In the rows, zero is written as 128.
name the system of each run:
trace 1, G (11 x 22):
[[133 130  77 109 101 113 100 158 157 112  91 155 132 123 134 148 123 194
  183 133 148 173]
 [143 160 138 120 131 147  79 136 154 137 125 137 104  92  99 166 100 128
  165 115 215 123]
 [121 154 205 164 125 144 127  76 146 145 109 115  86 110 103 156 108 115
  110 129 146 179]
 [136 113 149 138 104 102 131 117 125 101  86 103 108 125  75 147 146 166
  101  89  74 197]
 [173 124 129  69  80 135 119 170 171  82 108 116 116 107  95 116 130 179
  145 100 109 115]
 [124 149 142  79  64 157  99 116 153 152 116 132  87 104 129 122  77 134
  190 163 132 107]
 [112 148 150 132  96 120  71  96  69 190 128 118  87 103  83 135 117  98
  142 117 123 142]
 [155 131 183 138 127 138 115 131 113 149 166 107 105 110  70  98 174 147
   74  93  89 136]
 [146 108 137 103 109 152 140 131 145 103 158 126  96 147 122  97 137 201
  117 168  53 135]
 [149 134  96  71 105 125  65 147  81 115 131 153 112 141 133 111 122 162
  175 180 119 121]
 [131 166 160 110 137 136  67 140 102 187 164 164 139  96 123  92 136 125
  146 150 181 128]]
trace 2, V (11 x 22):
[[106 127 158  88  56 112 158 134 166 123 135 122 135 103 108  70 136 145
  154 114  74 128]
 [ 80 108 102  81  93 119 131 136 151 158 161 119 100 120  85 117  82 143
  168 121 110  71]
 [132 122 153  75 137 145  93 125  84 156 159 104 101 120  89 116  96  97
  107 133 119  54]
 [134 112 176 122 131 145 119 104  69 147 174 113 126 108 127  84 142 122
   99 155  51 119]
 [111  94  99 139 132 109 129 127  95  98 210 135 136 121 108  98 162 163
  155 137  68 126]
 [131 134 101 100 148 118 111 158 111  95 203 160 127 151 124  92 140 141
  163 165 163  77]
 [121 141 142 104 165 129  95 128  84 164 151 164 118 161 170 105 105 133
  125 212 156 119]
 [115 109 135 152 192 101  89 123  65 161 142 147 144 113 134 141 131 158
  107 156 130 186]
 [148 117 159 167 190 106 132 147 124  77 170 145 159  93 126 128 153 162
  128 129 170 166]
 [134 133 161 140 139  90 162 135 150  61 124 152 120 145 164 120 107 158
  166 179 179 154]
 [115 133 132 122 121  54 122 157 110 151  63 144 111 150 145 134  85 154
  153 145 181 161]]
trace 3, Z (11 x 22):
[[133 127 159 184 158 119 164 126 120 126 184 136 143 143 138  84 193 145
   80 128  99 156]
 [114 103  71 135 133 101 163 151 156  94 144 148 118 175 145 125 136 205
  143 157 107 149]
 [154 152  70 116 138 121 103 156 133 103  78 152 135 164 159 165 121 132
  152 136 198 131]
 [130 171 161 170 133 154 121 106 141 171 100 145 156  96 180 137 129  86
  132 132 181 161]
 [ 83 112 154 186 144 125 162  86 157 153 134 116 128 104 105 153 133 142
  102  98 100 193]
 [151 110 129 121 132 114 166 148 171  60 105 109 118 162  84 142 152 171
   84  89 106 148]
 [168 148 130  89  66 132 147 157 174  95  67 132 118 148 173 108 116 147
  156 146 135 118]
 [104 138 105 125  71 121 107 121 128 190  70 120 129  91 147 150  86  94
  179 105 138 130]
 [126 130 140 159 134 156 124 109 130 162 138  90 133  83  81 159 135  78
   94  51 129 104]
 [152 120 170 140 114 164 173 102 147  97 164  95  90 144 108 107 148 129
   83 128  59 107]
 [128 118  85  86  69 102 129 134 104 104 109 122 102 178 121 103 139 145
  147 145  60 120]]
trace 4, Q (11 x 22):
[[150 130 105  93 119  71 103 164  56 120  93 127 117 167 136 121 110 102
  144 138 158  88]
 [134 145 154 146 100 124 103 150  97 214 154 141 139  80 163  73 135 131
  156 134 135 120]
 [123  85 124 198 166 142 143 113 119 148 184 102  95  95 113 159 111 167
  123 122  95 132]
 [187 123 114 153 162 114 135 145  84  56 134 114 107 181 121 139 163 128
   89 123 130 114]
 [151 160 122 129  89 108 127 151 118 126 116 167 133 164 187  71 165 157
  158 177 131 159]
 [ 86 123  78 162 133 120 102 123 137 185 136 154 126 103 133 163 109 172
  176 132 149 175]
 [166 150 136 176 179 161 104 121 130 120 132 117 118 112 102 183 142 109
   94  93 187 133]
 [167 155 201 149 110 141 161 105 144  90  98 123 113 153 154 106 156 127
   92 152 109 177]
 [ 85 113 101 113  94  75 142 130 154 107  94 143 143 137 107 129 137 178
  155 114  97 198]
 [132 149  86 113 121 131 112 167 182 124 123 139 142 111 100 153 125 128
  160  75 205 102]
 [149 162 180 134  99 171 135 101 159 153  93 109  81 121 148 143  85  88
  127 140 158 104]]
trace 5, T (11 x 22):
[[153 138 156 174  71 115 152 141 132 187  75 111 114 103 179 109 123 138
  137 112 109 153]
 [134 104  70 186  95 110 139 138 129 139 115  95  97 108 106 169 125 155
  162  65 108 132]
 [198 153 102 152  97 164 132 146 144  97 135 104  85 148 119 137 155 109
  126  92 142  70]
 [152 175 110 140  66 171 122 114 144 181 104 137  83 175 165 111 149 126
  125 154 105 130]
 [114 136  44 137 113 142  84 131 121 193 105 136 130 136 108 164 157 145
  123  90 111 157]
 [168 142  96 128 153 211  97 131 169 120 155 126 146 103 106 162 165 133
  101  94 136 114]
 [129 157 129 111 118 208 117  68 169 103 132 142 107 155 134 149 138 125
  118 179  98 156]
 [ 77 154  89  70 112 124  87  96 133 122 102 159 154 161  88 141 157 107
  129 128 125 175]
 [ 99 139 133  66 153 158 113 144 190 142 141 152 187  99  97 121 141 128
  104 101 159 118]
 [ 94 106 166  79 163 172 138  92 174 124 124 122 128 114 121 157  69 140
  100 168 109 134]
 [101 111 155  58 123 104 111  95  93  75  90 116 150 122  89 140 104  91
  124 135  95 149]]
trace 6, V (11 x 22):
[[158 134  91 154  91  70 102 153  71 121  75 123 118 123 141 144 131 124
  176 101 147 148]
 [154 173 141 195 104 129 137 153 150 190 137 135 112 115 147 107 159 119
  136  91 190 118]
 [136 133 125 193 133 159 157  94 158 137 125 106  50 165 127 178 107 144
  110 138 129 138]
 [195 138 105 126 109 132  98 142 102  87  69 107  96 156 106 162 153 141
  102  99 115 149]
 [182 168 129 136  67 172 115 152 168 147 108 139 144  97 163 100 175 149
  149 109 122 145]
 [ 96 148  86 151  88 173 121  83 181 151 134 135  92 123 116 172 113 130
  180 130 130 145]
 [133 168 123  96 119 147  83 103 128 117 108 122  97 162  52 163 146  89
  100  97 156 128]
 [154 160 178  94 102 181 124 120 168 145 109 130 134 135 124  94 172 143
   68 131  88 156]
 [ 97 103  93  96 102 163 125 107 179 119 128 127 136 100 109 151 117 177
  150 128  59 164]
 [119 139 112  59 108 144  83 126 140  86 142 134 149  96  68 140 125  98
  168 101 152  98]
 [ 95 165 195  72 102 153 125  91 145 155 139 142 134 132 124  79 123  81
  115 162 125 115]]
trace 7, G (11 x 22):
[[137 123 149 145 108 119 157 101  89 112 147 123  80 165 175  98 107 123
  149 199  90 113]
 [137 138  97 141 109  61 106 167  52 161 119 146 138 156 144  85 168 127
  141 122 131 134]
 [145 131 121 153 161 137 136 185 155 185 183 144 137 113 142  95 150 170
  110 113 164  90]
 [133 113 116 184 174 156 146 107 123 127 162 128  81 153 170 160  96 161
  129 190 129 128]
 [173 146 119 167 146  96 105 134  65  82 100 142 134 157 156 142 166 118
  129 139 156 171]
 [138 158 137 150 128 115 150 170 186 134 125 162 173 118 149  97 174 159
  127 103 183 163]
 [ 91 114  93 153 152 132 152 122 192 130 130 134  98 139 123 180  81 176
  150 137 162 143]
 [168 138 133 133 153 126 103 120 103  84  71 108  98 140 118 195  97 101
  121 123 176 139]
 [155 158 188 142  94 131 143 128 162 126  67 121 157  91 151 117 150 111
  116  97 137 176]
 [ 87 111  96 144  81 118 157 120 191 131 119 115 119 102  95 151 114 162
  168  82  98 156]
 [153 131 108  96 103 137 114 130 137  86 117  94  71 145  70 170  97 112
  142  98 145  75]]
trace 8, Z (11 x 22):
[[121 152 173 170 154 108 156 129 136 122 203 156 111 153 131  77 157 139
  127 160 173 128]
 [102 120 112 142 152  85 134 144 123 163 134 153  84 186 130 125 115 201
  120 168 143 164]
 [181 135 106 139 164 118  86 181 112 138  97 147 132 127 143 153 140 183
  114 124 183 162]
 [165 150 166 183 133 153 121 125 153 115 135 143 130  73 167 137 132 155
  164 144 172 174]
 [ 92 135 154 184 113  91 146  90 149 112 130 129  90 123  87 155 120 140
  160 114 154 192]
 [140 157 153 130 117  95 146 159 173 128 100 129  97 165  77 123 154 157
   89  80 170 149]
 [171 146 152 119  84 154 135 163 185 168  87 124  87 127 154 116 110 192
  121 136 129 137]
 [156 126 113 143  80 140  90 123 120 146  80 103  87  81 116 174  99 152
  171 105 113 158]
 [164 160 148 150  84 143 106 122 133 109 139 105 111  84  72 133 163  94
  146  60 143 122]
 [117 158 163 131  70 152 153 104 175 142 169 121  72 144  89  91 144 122
  133 122 107 104]
 [120 134  94  86  87 130  98 127 117 169 113 120  66 180  81 132 122 156
  112 130  86 116]]
trace 9, E (11 x 22):
[[ 90 102 123 194 130 114 185 123 171 156 143 113 157  83 127 138 133 126
  129  68 119 142]
 [148 104  95 164 145 120 173 119 141  56 107  96  92 178 116 178 122 131
  106 109 115 121]
 [194 166 114 114  82 143 124 153 126 112  63 131 133 162 180 113 159 108
  124 128 137 115]
 [ 90 130  82 135  78 123 130 135 151 194  98 141 168  90 166 124 125 125
  177 107 115 143]
 [ 84 110  67 157 151 139 128  92 141 120 136 111 133 122  84 203 119  97
  130  80 127 129]
 [169 168 138 151 130 188 142  96 155  98 122 118 112 174 134 141 175  91
   72 124 123 125]
 [119 137 114 108  72 131 147 125 151 151  82 143 146 163 171  89 156 151
  121 147  65 168]
 [ 82 107  44  73 130 120 100 141 144 121 114 145 180 120 106 155 126 137
  155 104 119 130]
 [119 150 116 116 167 201 120  96 169 112 155 136 148 120 132 165 118  77
  120 139 167  92]
 [ 94 145 179 127 117 149 157  62 133 149 106 124 122 163 150 117 126  86
   84 167  86 157]
 [ 97 108 118  70 121  88 135 141 117 115 104 127 177 146  92  99 162 131
   89  97  73 149]]
trace 10, E (11 x 22):
[[136  80 138 124 124 123 157 164 120 140 161 110 162  74 154  83 124 166
  131 121  63 100]
 [122  88  87 130 138  99 137 127  85  66 173 115 112 130 124 141  95 119
  183 149 118  78]
 [152 170 134 151 128 114 115 134  76 140 154 137 112 164 145 100 146  61
  134 140 183  76]
 [108 126 136 187 136  96 152 144 105 224 140 134 131 132 165  89 145 140
  101 121 119 136]
 [134  71  82 169 184  97 133 151  87 114 142 113 138 126 123 161 133 178
  105 109  99 151]
 [199 140 119 158 155 150 117 142 107  50 144 139 141 127 171 137 156 129
  145 152 159 126]
 [112 164 141 170  95  99 141 113 127 143 113 164 134 135 189 101 135 117
  184 167 162 173]
 [ 76 127 103 156 145  63 128 135 126 160 100 140 144 135  94 156 131 131
  126  80 170 179]
 [171 129 137 161 182 157 145 151 176 108 115 115 134 119 122 173 136 152
   77  89 170 137]
 [167 127 161 142 100 149 155 113 155  87  69 116 109 123 184 144 106 152
  135 163 101 171]
 [117 139 114  94  61  85 108 127 123  97  63 132 146 109 109 133 128 108
  183  97 127 165]]
trace 11, Q (11 x 22):
[[139 141  86 165 115 117 154 112 124  57 146 149 122 187 158 122 175 133
  157 156 115 152]
 [ 94 164  67 140 121 107 112 126 134 164 113 176 133 183 147 133 153 129
  151 144 173 163]
 [122 161 119 152 155 172  96 120 158 204 106 148 144 114 142 165 136 129
   98 114 172 165]
 [153 130 169 151 150 181 134  89 159 103  94 110 142  96 133 175 136 124
   80 116 106 181]
 [122 129 145 114 106 113 158 100 158  32  97 125 159 133 109 134 154 112
  132 111 102 179]
 [ 78 152 109  89  82  94 156 136 191 106 112 155 153 150 110 110 132 113
  167 107 164 126]
 [ 88 143 122  98 111 137 134 130 182 195  92 122 116 125 120 147  73 104
  128 108 172  91]
 [139 118 166 101 120 158 122 115 119 167  81  82 127  93 112 149  93  89
   78  92  97 104]
 [143 102 155 101  91 133 147 124 118  86 134  93 152  90 108  97 148 109
  120  99  44 110]
 [ 99 107  85 100  91 109 160 135 142  87 179 127 127 148 110  95 132 124
  173 125  90  72]
 [103 136  70  99 124 125 116 138 110 169 151 138 102 180 129 122 105 100
  142 149 150  52]]
trace 12, T (11 x 22):
[[172 125 129 119 158 161  72 125 102 107 141 133  79 130 117 164 106 189
  129 177 129 151]
 [161 167 147 108 119 133  51 118  85  95 138 158 124 113 106 125 155 132
  164 156 156 170]
 [106 162 163 128 124 125  94 123 154 150 181 168 118 105  91 103 147 160
  160 139 178 166]
 [114 127 154 110 177 115 106 137 145 135 147 141  82 146  77 151  97 185
  107 151 178 147]
 [176 136 188  85 155 119  84 147 105  96  94 133 117 122 113 133 110 164
  102 154 159 162]
 [140 136 190 109  98 107  95 133 125 116 120 143 133  66 123 108 112 168
  179 149 141 182]
 [104 121 154 126 116  86 113 130 134 115 161 128  86  91  69 135  87 159
  191 121 174 132]
 [158 145 192 108 131 101 115 152 114 124 139 116  64 141  80 112 100 137
  117 130 179  95]
 [165 135 190 113 101 102 104 156  94 166 106 123  82 119 130  89 112 180
  118 153 118 151]
 [153 104 122 133 109  95  83 164  87 141 136 121 103  76 104 129 113 197
  174 117 117 150]
 [182 135 140 145 124 139  91 150 108  99 187 122  77  95  99 128 121 151
  175 129 164  89]]

runs to name:
trace 13 (2 x 22):
[[123 137 116  97 118 185 149 125 191 132 169 125  92 155 125 121 103 126
  131 151 136  52]
 [114 120 119  71 127 140  95  98  77 149  94 112  95 165 120 148  84 102
  103 168  90 108]]
 -> Q
trace 14 (2 x 22):
[[132 180 123 155 110 178 116 130 181 178 164 163 145 117 139 103 186 134
  130 115 155 139]
 [ 74 111  99 146 143 137 139  88 156 157 125 137  97 159 122 166 105 178
  120 159  93 185]]
 -> E
trace 15 (2 x 22):
[[166 132 137 107 115 113  74 165  81 156 131 146 108 124 123  91 152 198
  130 152 108 163]
 [156 132 145 125 137 142  83 161 128 153 186 153 111  88 124 101 133 205
  154 155 147 137]]
 -> G
trace 16 (2 x 22):
[[ 94 141 140 103 136 133 144  92 134 148  99 117  74 201 116 150  83  91
   90 161 141 104]
 [138 131 148  87 118 103 105 146  89 164  63 120 167 125 121 109 154 113
   73  96  98 158]]
 -> T
trace 17 (2 x 22):
[[127 136 188 129  75 153 164  94 163 141 104 113  99 111 168 110  84 118
  151 165 100 128]
 [ 79  90 102 114 115  73 123 113  89 125 107  99 125 122  63 155 110 117
  132  81  85 145]]
 -> Q
trace 18 (2 x 22):
[[149 131 126 181 149 130 134 106 118  73 140 114  93 117 132 180  95  94
  169 131 181 108]
 [155 178 175 179  88 107 141 115 108 149  90 122  93 156 144 110 154  85
  114 115 153 152]]
 -> E
trace 19 (2 x 22):
[[137 128 202 110  77 115 129 123 103 171  98 111 117  92 144  81 110 133
  124 142  78 146]
 [121  95 114 137  90  95 114 146  94 156 165 112 112  82  96 101 132 168
  165 101  68 123]]
 -> G
trace 20 (2 x 22):
[[159  82 179 156 165 110 164 137  91  86 153 109 128 108 161 107 117 164
  111 163  84 133]
 [140  98 101 150 113  62 138 159  82  80 143 133 133 115 156 107 126 157
  200 142 122 127]]
 -> V
trace 21 (2 x 22):
[[ 68  93  56 108 152 127 127 113 101 144 155 129 181 125 130 140 122  90
  136 121  89  92]
 [112 116 128 124 180 163 151 110 115 117 179 122 180 126 141 117 148  63
   86 126 111  74]]
 -> T
trace 22 (2 x 22):
[[ 87 142 129 141 103  81 160  96 114 108  86 139 124 167 169 129  99  79
  165 165 150 145]
 [101 133 108 145 134  62 142 160 111 189  81 129 139 161 117 129 139 119
   89  77 156 143]]
 -> V
trace 23 (2 x 22):
[[126 141 106 125 133  92 131 168  84 177 141 144 129 164 166  90 123  93
  135 144 176  63]
 [120 122 124 189 173 128 149 143 105 215 149 128 136 133 181 116 129 119
   89 134 140 107]]
 -> G
trace 24 (2 x 22):
[[121 139 173  99 161  79 111 157 128 116 105 155 165 109 129 119 111 139
  135 139 205 164]
 [116 117 202 136 158 102 147 146 158 154 126 134 136  77 137 123  78 164
  129 137 176 151]]
 -> Z
trace 25 (2 x 22):
[[ 78 140 135 113 124 152 171 106 194 168 120 152 128 166 172 112 107 139
  116 182 122 137]
 [ 92  95  91  86 169 124 103 121 113 148  74 116 162 118 114 190  87 121
   99 114 118 147]]
 -> Q
trace 26 (2 x 22):
[[168 161 173 133  51 124 122 134 143 145  70 113  94 113 116 108 147 146
  129 101 114 172]
 [137 132 107 127  62 140 109 143 165 164 123 114  82 101  88 131 131 188
  157  90  97 141]]
 -> G
trace 27 (2 x 22):
[[ 71 110  92  79  94 103 109 118 119 147 110 123 141  99 109 148  70  97
  191 118 127 102]
 [119 143 140 134 144 160 121 104 128 144 162 104 123 113  76 150 129  56
  101  79 151  71]]
 -> E
trace 28 (2 x 22):
[[157 122 186 121 178  99 144 160 137  60 158 138 154 120 108 101 152 155
  100 126 165 138]
 [124 122 174 118 127  93 157 137 146  99 119 148 119 137 176 101  86 175
  162 199 149 154]]
 -> T
trace 29 (2 x 22):
[[148 167 164  96 113 138 110 108 131  87  82 152 150 157 133 111 174 121
   99 152 121 194]
 [ 85 135 133  78 108 114 134 148 193 131 117 162 185 107 125  97 137 164
  150 121 135 170]]
 -> E
trace 30 (2 x 22):
[[124 116 124 113 171 137 101 153 157 162 122 144 129 118 108 149 127 217
   92 133 136 183]
 [164 109 145 114 168 162  90 126 137  78 131 129 122  83 122 176  95 182
  142 159 140 158]]
 -> G
trace 31 (2 x 22):
[[137 111 114  54 156 174  78 142 134 147 128 136 138 123 110 138 121 186
   87 151  92 136]
 [134 116 128  63 143 176  66 105 111  92 145 139 159  81 119 144 114 134
  151 164 100 138]]
 -> T
